Each row is where one point has got to under a steady rotation. How many steps took it there?
The counts run from 0 to 216.
41	-30	253	-108	112	-154	-192	-99	-57	-40	172	-255	33	431	62	-213	32	-62	378	40	19	-184	18	1	29	-130	-341	239	58	-170	-145	206	201	-307	94	61	-242	109	329	59	140	209	-60	84	-176	-388	14	26	-9	-412	399	63	26	8	-74	86	-28	-17	95	-15	-489	-94	2	-15 -> 54
79	45	-25	75	63	-332	-159	13	-18	-219	253	-201	-96	275	163	-327	144	-97	237	-95	276	65	11	-67	49	-150	-36	96	54	-351	-19	210	-130	-289	231	-84	-89	113	378	110	192	396	110	7	-215	-197	165	20	52	-253	317	38	91	9	-127	236	-236	-203	-150	-14	-322	29	-118	-184 -> 69
-132	40	142	-52	107	-368	13	-153	-142	-116	170	-90	-176	122	140	-178	52	-282	439	-122	477	35	144	-8	27	-176	-182	97	-29	-303	-129	289	-28	-218	14	181	-121	-177	144	-139	365	252	-134	27	-254	-283	33	-52	-128	-203	175	32	-99	-176	-104	153	74	-221	164	-87	-363	-103	103	-232 -> 81
-85	71	55	13	153	-334	47	101	14	-19	96	-30	-126	149	168	-286	57	-206	167	-24	327	68	209	119	5	-268	-129	47	27	-254	-122	405	-237	-171	216	81	-63	-84	255	-286	337	363	-120	20	-322	-322	118	-49	-64	-330	61	-20	-21	-46	-60	232	36	-177	77	36	-290	120	143	-292 -> 79
-41	-45	-4	-101	46	-403	-92	135	-139	-86	22	-51	62	-4	126	-251	-89	-77	177	-165	239	-262	233	41	23	-257	-185	45	-57	-392	-139	226	-198	-201	146	153	-153	-15	313	-261	235	382	-83	-37	-296	-300	291	-152	-65	-384	170	-9	-136	11	-162	163	93	-249	17	-46	-245	27	80	-171 -> 84
-83	-44	63	-166	199	-322	76	-131	54	-131	117	-70	-177	197	198	-244	-30	-240	256	46	312	50	45	109	-50	-138	-354	34	25	-241	-106	363	28	-222	106	209	-171	-127	112	-168	322	228	-74	58	-344	-340	167	11	-135	-404	112	145	-37	-118	-139	122	83	-24	76	86	-455	-25	186	-267 -> 43
-34	-53	-149	-46	-47	-364	-135	128	-146	-229	12	-9	-72	106	110	-246	79	-1	153	-204	238	2	104	33	-68	-277	-110	42	-19	-430	-29	282	-194	-203	312	21	-141	48	276	5	114	453	32	-24	-260	-238	217	-40	72	-335	288	-118	-48	-39	-195	221	-161	-182	-248	44	-331	27	-74	-283 -> 30
-80	70	43	-141	196	-330	84	6	70	5	165	-149	-155	216	199	-368	-93	-214	233	19	312	69	27	153	-10	-299	-239	123	15	-344	-75	435	16	-255	56	169	-82	-128	157	-168	336	372	-84	32	-297	-361	168	-8	47	-227	83	148	36	-174	27	134	119	-85	51	104	-352	27	125	-363 -> 42
-85	80	198	-55	217	-150	-158	-37	44	65	75	-169	-34	171	-69	-77	81	-11	486	37	134	-29	203	17	45	-90	-251	77	-23	-239	1	232	146	-5	167	25	-166	101	315	-82	211	258	-244	72	-371	-430	-4	-153	-14	-483	160	33	4	60	80	192	4	-68	197	79	-542	2	-33	-164 -> 131
-48	-109	1	-184	24	-303	-259	-79	-167	-126	-75	-65	-56	33	42	-121	-2	-7	299	-157	124	-211	80	-13	-101	-131	-353	32	-73	-401	-74	232	29	-1	269	141	-304	66	147	-35	57	305	-69	96	-372	-342	168	-98	-64	-501	213	-5	-99	73	-129	21	-2	-43	-51	105	-486	-182	-43	-200 -> 212
-3	50	11	-28	73	-206	-291	25	-195	-42	145	-117	0	144	-53	-177	89	89	417	-91	30	-12	94	-101	51	-83	-135	55	93	-365	26	168	-51	-139	343	-54	-165	166	390	131	-16	356	-15	121	-301	-316	122	-48	88	-476	276	-110	91	106	-102	146	-258	-198	-97	21	-446	16	-191	-182 -> 180
-51	86	83	77	69	-184	-15	105	-39	52	119	1	-53	198	32	-276	181	-55	260	12	102	64	159	92	-20	-249	-101	70	214	-222	35	347	-212	-73	393	-156	-152	44	368	-98	172	333	-129	64	-325	-481	0	36	72	-353	266	-203	67	16	39	298	-181	-155	-50	-65	-364	2	42	-341 -> 186
10	35	175	37	164	-231	106	-53	-21	-112	292	-153	-84	307	4	-255	14	-217	370	58	187	65	23	67	93	-155	-283	51	212	-109	-167	298	-70	-417	81	32	-133	-18	300	-6	228	215	32	109	-204	-404	160	88	-53	-364	311	-36	91	-102	-163	134	-107	-174	118	-99	-358	55	221	-79 -> 0
42	42	141	-19	71	-140	-244	-13	-118	-145	46	-135	49	257	-41	-115	102	16	422	-41	94	-86	101	3	19	-115	-339	51	59	-153	-25	174	77	-149	274	-50	-242	107	412	37	147	237	-97	49	-294	-433	9	-35	-116	-523	373	13	42	76	-160	218	-95	-3	139	-6	-568	-30	-26	-1 -> 17
-81	-30	145	-65	120	-291	-231	-84	-85	-188	154	-203	-56	131	145	-196	25	-141	450	-97	367	-142	156	-94	10	-26	-292	85	-110	-347	-85	197	76	-176	93	247	-203	101	252	-67	202	168	-100	53	-323	-158	97	-116	-103	-394	182	251	-94	-24	-151	81	63	-185	64	-19	-494	-62	-58	-67 -> 11
13	45	148	-126	210	-200	6	33	150	70	198	-292	46	421	41	-346	-31	-104	264	124	83	-130	4	142	94	-179	-285	182	44	-191	-77	315	125	-336	26	89	-166	44	318	-175	257	328	-125	-9	-289	-435	98	-83	106	-397	163	146	96	-71	57	99	37	-46	153	17	-434	81	103	-144 -> 166
-88	1	57	-67	152	-411	-6	-117	27	-80	213	-180	-152	198	255	-331	45	-321	302	-51	432	50	109	-4	-26	-131	-180	25	-17	-304	-116	396	-112	-205	135	175	-110	-23	249	-71	269	281	-28	90	-310	-165	129	-29	-82	-251	50	166	-3	-115	-119	58	5	-193	12	56	-359	17	121	-357 -> 118
-13	5	13	-18	165	-193	12	-8	-77	-50	219	-100	-183	197	-46	-186	62	-47	402	-43	99	157	-48	21	73	-116	-202	-2	205	-287	-78	262	18	-269	208	-54	-130	68	210	140	45	252	56	100	-279	-433	179	77	11	-430	289	-206	176	-61	-139	105	-304	-124	-36	4	-477	-66	-34	-186 -> 109
-33	-12	166	-136	134	-135	-84	63	-64	152	-52	-75	78	218	-89	-155	-61	52	333	7	-13	-224	120	161	44	-239	-223	184	54	-237	-51	318	109	-140	134	-12	-229	10	218	-188	113	385	-246	102	-281	-569	7	-59	110	-442	289	-91	15	13	136	155	12	-11	74	48	-497	-89	-31	-217 -> 94
-16	-53	-49	-33	-41	-228	-226	-22	-183	-346	111	-93	-56	145	22	-116	133	-41	393	-201	209	-41	29	-7	-97	-116	-239	56	27	-356	-19	141	-8	-146	292	5	-215	82	270	115	119	238	-13	-2	-276	-318	112	23	-71	-387	360	-64	-32	17	-255	198	-185	-9	-39	27	-586	-145	-171	-133 -> 141
-106	33	39	-2	70	-333	-51	-19	-237	-210	170	-25	-121	7	72	-102	26	-218	383	-203	375	-30	157	-51	-10	-139	-246	-15	26	-318	-155	238	-190	-283	146	161	-148	-21	213	4	161	258	85	90	-244	-258	218	-19	-229	-418	307	-120	-83	-79	-309	178	-57	-231	36	-76	-345	-20	113	-146 -> 195
-29	-85	-34	-107	19	-290	-162	-160	-206	-224	144	-141	-102	178	81	-215	85	-109	455	-110	200	-90	-36	-53	-128	-99	-151	146	59	-399	-77	237	53	-187	200	55	-251	71	119	159	50	294	-25	147	-169	-214	64	51	19	-333	359	-27	-26	-1	-215	44	-182	-116	-198	15	-488	-280	-116	-183 -> 103
-53	9	-44	19	10	-322	-165	21	-294	-79	99	-106	-42	63	44	-168	163	-24	372	-97	189	-117	167	-72	-47	-186	-18	102	60	-393	-69	251	-208	-130	367	-16	-175	134	285	50	22	338	-23	168	-312	-229	169	-31	71	-383	347	-146	-37	53	-118	147	-230	-285	-185	-102	-299	-126	-78	-261 -> 67
16	60	95	-93	253	-192	-35	181	10	91	147	-80	-12	169	-111	-152	-140	-36	310	-36	122	-53	109	133	150	-203	-253	70	37	-271	-103	210	-1	-233	76	83	-102	17	271	-225	160	432	-112	8	-326	-501	213	-139	-67	-437	164	-116	138	-60	32	188	-17	-200	191	48	-394	213	50	-98 -> 202
-125	33	179	-138	200	-304	-97	-54	-20	205	-3	-145	39	199	51	-271	-13	-76	305	59	43	-260	164	123	-21	-127	-253	150	7	-279	-36	369	4	-51	135	107	-232	74	228	-202	158	322	-232	49	-379	-362	26	-136	196	-410	117	97	18	36	164	58	81	-132	-23	22	-363	-51	20	-316 -> 170
-41	-13	88	-168	0	-324	-151	-48	-55	-91	-85	-119	52	258	193	-287	-13	-146	215	-22	186	-275	136	100	-125	-308	-261	237	-69	-220	-60	293	16	-170	139	183	-239	-72	205	-237	260	357	-183	-16	-263	-317	19	-82	14	-317	200	147	-130	-38	20	110	197	-10	-10	12	-452	-131	56	-304 -> 209
-150	50	49	-123	207	-294	-102	-106	-93	-92	149	-17	-206	-103	43	-99	-31	-159	513	-159	440	74	184	-55	28	-93	-190	19	-79	-419	-125	331	-67	-103	50	227	-114	-74	110	-122	234	293	-155	28	-335	-300	165	-102	-181	-371	84	13	-113	-109	-56	129	62	-233	145	29	-425	-72	73	-244 -> 82
-31	-43	111	-205	198	-260	-181	-38	-205	-21	127	-232	22	90	6	-168	-96	27	422	-62	150	-287	97	-76	51	-103	-317	82	-23	-369	-189	225	62	-238	51	184	-222	99	175	-31	18	302	-44	84	-286	-311	240	-114	-70	-517	284	29	-53	43	-83	-50	-21	-214	10	-26	-450	-65	-27	-113 -> 50
43	48	135	48	12	-172	-137	-76	38	-103	225	-192	11	404	18	-227	214	-140	408	2	158	48	-6	20	5	-186	-127	192	204	-161	-47	216	31	-302	242	-96	-119	115	374	104	170	293	-10	107	-148	-384	-52	101	79	-239	370	-53	107	-64	-88	250	-228	-148	-6	-104	-466	-37	-77	-141 -> 183
-90	-73	-21	-37	-24	-246	-169	-117	-285	-179	95	-33	-89	69	61	-164	167	-57	410	-128	251	-50	107	-70	-103	-62	-165	10	84	-318	-64	243	-164	-38	375	35	-269	116	284	150	76	267	-4	123	-298	-240	81	60	-34	-445	298	-121	-26	64	-216	139	-176	-189	-195	-3	-461	-167	-42	-259 -> 66
-23	-48	41	-172	111	-215	-169	42	-96	-246	156	-181	-34	100	1	-71	-122	-56	376	-183	249	-98	75	10	105	-52	-337	15	-66	-324	-63	154	104	-244	11	186	-218	-20	268	-24	165	282	-10	40	-248	-380	202	-117	-248	-465	211	36	-67	-38	-227	113	32	-138	184	38	-499	3	-13	-7 -> 87
